The rows of M fall into 3 groups, which share some directions, and each row is roughly a mix of its group's hidden directions.
M (119 x 12):
[[-11 -20  -2  10  18  12   3  -6 -16   5  -7  10]
 [  1 -22 -17  10  -6  14   2   8  -5   2 -20  -7]
 [ 13  -9  10 -19   3   4  18 -11  13  -1   3 -14]
 [  8  -4   4  -5  27 -14 -11  -4  -6   6  10  15]
 [  5   3  21 -10 -11   1  14  -7  11  -6  -7 -21]
 [ -2  -7  -4  19  14  -5 -16  11 -22   3   5   4]
 [ -5  16   9   7  -5  -2 -14 -17  -3   5  23  10]
 [  3  10   2 -13  -4  -1  10 -15  31   3  -1   0]
 [  2   2 -16  15   5  -8 -20  21  -9   0   9   5]
 [ -3   1  26   0  -1   5  14 -17  -7   7  14  -8]
 [-19  -5  -4  19  -1  15  21   7  -6   9  -3  -3]
 [  8  12 -13 -10  -8 -20 -17   9  -9 -14  -3  -6]
 [-12   1 -17  -1   8 -12   5   8  -6  13  10  23]
 [  1  -9  11   3  -4  23  25  -4  -5   8  -9  -6]
 [ 14 -19  -3 -15  -9   6   5   0  10  -7 -23  -2]
 [ 10   5   0 -20 -22 -10  -3  -5  18  -9  -5   1]
 [ -2  19  10 -16  -4  -6   9 -10  19   6  16  -3]
 [ -5   9  -5  19  13 -16  -6  16 -11   1  10 -12]
 [  5 -16   4   2  22  -4 -11   1 -23   4   5  10]
 [  6  10  13  -9 -23  -6  -1 -16  12  -4  13   8]
 [  8  -2  12 -10  -9  -9  16 -13  15  19  10   6]
 [ 10   0 -22   7   3  -3  -5  19   3  -4 -19 -14]
 [ 12  -9  19  -7 -15  14   8 -15   4  -7  -5 -13]
 [  7  -3 -23   0   7  -7 -22   9  10  -1  -8 -12]
 [  2  -4 -10  20 -10  12   9   6   4  13   4 -22]
 [ -2  -6  -3  17  15  14   9   1 -13  19  14  -3]
 [ 12  -8  -4  19   5  -5 -26  13  -8   1   1   7]
 [  0 -17   7  18  -9  16  15  -2 -18   4  -4   2]
 [ -7  17  -1  27  -7   7  -6   2  -8   1   5 -17]
 [  7   5 -11   1   1 -13 -23   8   4 -18 -10 -14]
 [  0  18   2 -20   6 -16 -11  -1  19  -7   1  -5]
 [ 12  11 -22  10  11 -11 -18  11  -7   2   3  -3]
 [  1  -9  20   9 -14  15  18 -13 -11   1  -1   3]
 [  2 -11  -1 -15 -11  21  13  -8   8  -2 -19   3]
 [-12 -15 -15   8  15   5  -3 -10 -20   3 -12  -5]
 [ -4 -10  10   8  11   2   2   1 -31   7  12  -6]
 [ 17 -21   2   4  -2   3  -2  -9 -22   4  13   8]
 [ -2  10   2 -12 -25   8  14  -5  17  -4  -7  -9]
 [  5  -8  19  -9  -4   5   5 -23 -11   4  17   5]
 [ -9 -14 -11   0  -2   0  -1  13  -7 -14 -27   6]
 [ -5  12   2   9  19  -6   0   1  -9  14  25   8]
 [  4 -13   7 -11 -19  10  12  -6   7  -9 -19  -8]
 [  8  -4 -10 -14   6 -22 -19   5  -3  -9  -7  13]
 [ -2  10  -1  20  -5  18   4  -6   8  15  15 -14]
 [  0   6   0 -15 -15 -13  -8   4  13 -19 -18   0]
 [ -4  23  13 -14   6 -11  -6  -6   7  -6  15  12]
 [-17  17  -4 -12   6   7  -4  -6   9   4   5  24]
 [-12  -7 -13  23   7   0   2  18 -15   2  -9  -1]
 [ 18 -15   2   8  -4 -14   1  10   1  -6 -10 -23]
 [ 23  -4   1 -18  -6 -12 -18  -4   7 -11  -7  -5]
 [-13 -20   0   7  13  15  14  -9 -14   2 -10   0]
 [  7  -4  15 -21   1  -1  18 -19   4   4   9   9]
 [-17  -7  -6  15  14   4  -8  -1 -20   7  -4  15]
 [  2   0   5 -15  16 -21 -12   2 -10 -11  -5  16]
 [ -6  12 -11  12  15 -14 -13   1  10   8   8  19]
 [ 12  -9  -1 -10  24 -11 -12  -6  -3   5   7  17]
 [ 15  -9   6   7  10   1   2  -8 -26   8  17  -3]
 [ -1   0  19 -13  -9   8  21 -20   7   4   0  -4]
 [  1  -4   4 -17 -10  14  14  -8  14  -3 -20 -11]
 [-17  18   9   7 -13   7  10 -11  17   8  -4  -6]
 [ -7  19  -3   9 -22   1   7  -3  21   2  -1 -10]
 [  8 -11  21   0  -8  18  16 -13  -4   0   0 -12]
 [ -3  -6 -10  18   2   0 -15  17 -24  -1   3   1]
 [ 29 -15  -7   4   0  -4  -4  -3 -16   3   2 -10]
 [ 14   5 -14  12  -1 -14 -15   5   5  11  15 -16]
 [  9  -8   7   1   4  15  -1   3   2  -8 -14 -29]
 [ 17 -12 -26   6  -5  -3 -12  12  -3  -2 -10   8]
 [ -6   9   3 -13   0  -4   4  -7 -12  14  23  18]
 [-11   7 -15   8   4  -1   3  24  13  -2 -18  -1]
 [ 16   1  -4 -21 -16 -12 -10  -2  15  -9  -6  -2]
 [ 16  -8 -16  -3  11 -14 -17  14  -8 -10   1   4]
 [ -7  10 -13  17   1  -3  -9   4  22  -6 -18  -4]
 [ 21 -17   7   0  -5   7  12 -14 -15  10   6  -6]
 [ -7  10  13  -7 -14  20   3 -23   7   2   2   5]
 [  0  11 -13  17  -7  -6 -16  25   3  -6   2  -2]
 [  1  10   7 -30   5 -10  -1  -8  18  -6   1   0]
 [ 14   9  -7   6  12 -11 -26  -1  -4   5  15   8]
 [ 11 -12  22  -1  -7  14  13 -13  -6  -1   1 -14]
 [-13  11  15 -22   1  -7  -1  -9  20  -9  -2  -2]
 [ -9   7  -1   7   8  -8 -10  -4 -16  15  18  20]
 [  4   1 -12  18   6  -7 -20  24  -1  -6   0  -1]
 [  5   4 -25  11   9  -6 -10  21  -3  -3 -11  -5]
 [  9 -18  -7  -8  12 -21   1  19   1  -4  -6   3]
 [ 10   7 -11  -8  10 -15 -23   0  16  -6 -10   5]
 [  5 -20 -18  13   8  -1  -9  14 -15   2  -9  -3]
 [ -9  25   4  14  -9  12 -11 -13   1  -2   6 -11]
 [  7   6   4 -16 -19  -9 -11  -5  15 -17 -10   2]
 [  4  -2  11 -19  -2   4  25 -13  11  -2   1 -13]
 [  9  -5   5 -18  -5   2  21  -5  17 -14 -10  -9]
 [-10  -2  18  -4  -8  23   8 -20  -7  -1   5   6]
 [ 10 -24   6  -7  13   9 -12  -4 -11  -2 -16   5]
 [ -7   8  14 -13 -12  -2  10  -2  15 -14 -18 -10]
 [ -2  14  -6  19   2 -17 -15  14   3  -6   2 -16]
 [-13  11 -21  15   1  -8   6  13  -7   2  17  -7]
 [ 17  -5  -2 -22 -11  -9 -13  -5  11 -11 -13  -1]
 [  8  22   0 -13 -16 -14  -3   8  13  -7   8  -8]
 [ 16 -18  10 -21   0   3   4  -4 -20  -5   1  -6]
 [  0  11   4 -25  -4  -3  18 -10  18  -2   4  -1]
 [  3   1 -21  17  11   5   2  22 -11   4 -10  -4]
 [ -2 -12 -12   2   4  13   2  18  -3 -13 -25  -1]
 [  4  18 -13  -6 -10  -9 -21   1  17  -5   4   9]
 [ 23 -22   7  -9  -8   2  -1 -17 -10  -1   4   0]
 [  1  -4   7 -10 -12  25   8 -15   1  -7 -14 -10]
 [  6  -3   8  15   8  -5   1  -3 -22  10  23   3]
 [  9  -4 -19 -17 -11 -11 -12   2   6  -1  -4  21]
 [  9 -19  -4  10  19  -1 -18   2 -14   5   1  12]
 [  4 -11 -12  17 -10  18   6   4   3  10  -7 -20]
 [ -3  -8   8 -15  -6  23  12 -19  -4   3   0  12]
 [  7 -13   3 -12 -20  17  10  -6   0  -7 -13 -14]
 [  6  -4  14 -23  -1   1  23 -14   8  -4   1   1]
 [-10  -4 -15   8  26  -3  -1  17 -11   7  -6  -1]
 [ -5 -15  -3  24  -4  10   7   5 -21   4  -6   7]
 [  3   0  -6  -3   5  -7 -10   4 -18  11  23  20]
 [ -6   3  -6 -18  -9   9  -1  -2  20 -12 -22  -5]
 [-10  16  -3   7 -27   6   7   7   8  -6  -6 -14]
 [ 10  -1 -15   1   3 -17 -20  13   3 -14  -9 -11]
 [ -2  -4   3   8  -6   9   4   0  15 -12 -26 -19]
 [ 12  -6   8  -5 -10  13   3  -2   9  -9 -13 -26]
 [ -7  -3 -11   2  14 -21  -8  23   3  -5   0  11]]
Here is one row from each group, named. Which group is each of the other rows in?
[ -4  18  28  -4   8  -6  -3  -6   2 -15   5  -5] | G
[ -5  -4  17  -9  -9  23  10 -21  -4  -1   0   2] | E
[  4   3   8 -13 -18   7  16  -6  19  -9 -11 -10] | V

[  4 -13 -12  20   7  13 -16   6  -8  -1 -14 -11] | G
[ 28 -20  -4   0   2  -6  -4  -3 -17   0   3  -5] | E
[  3 -17   8  18  -9  17  12  -5 -18   4  -3   4] | G
[  1 -16   6 -13   7  11  25 -12   1  -3  -7 -13] | V
[ 10  18  12  -7 -14  -7  -8 -14  17  -3  13  -3] | G
[ 15  10  -8   4 -14 -16 -23  -7   9  -3   5 -10] | E
[  0  11 -16  12  13 -11 -20  15  -8  -8   1  -6] | E
[  0  -4  10 -30   0  -4   0 -11  17  -9  -7   5] | E
[ -3 -15 -14  18   0 -12   0  18 -15   0 -10  -6] | G
[ -3  19   3  14  -9   7 -16  -8  -1 -10  -1 -22] | E
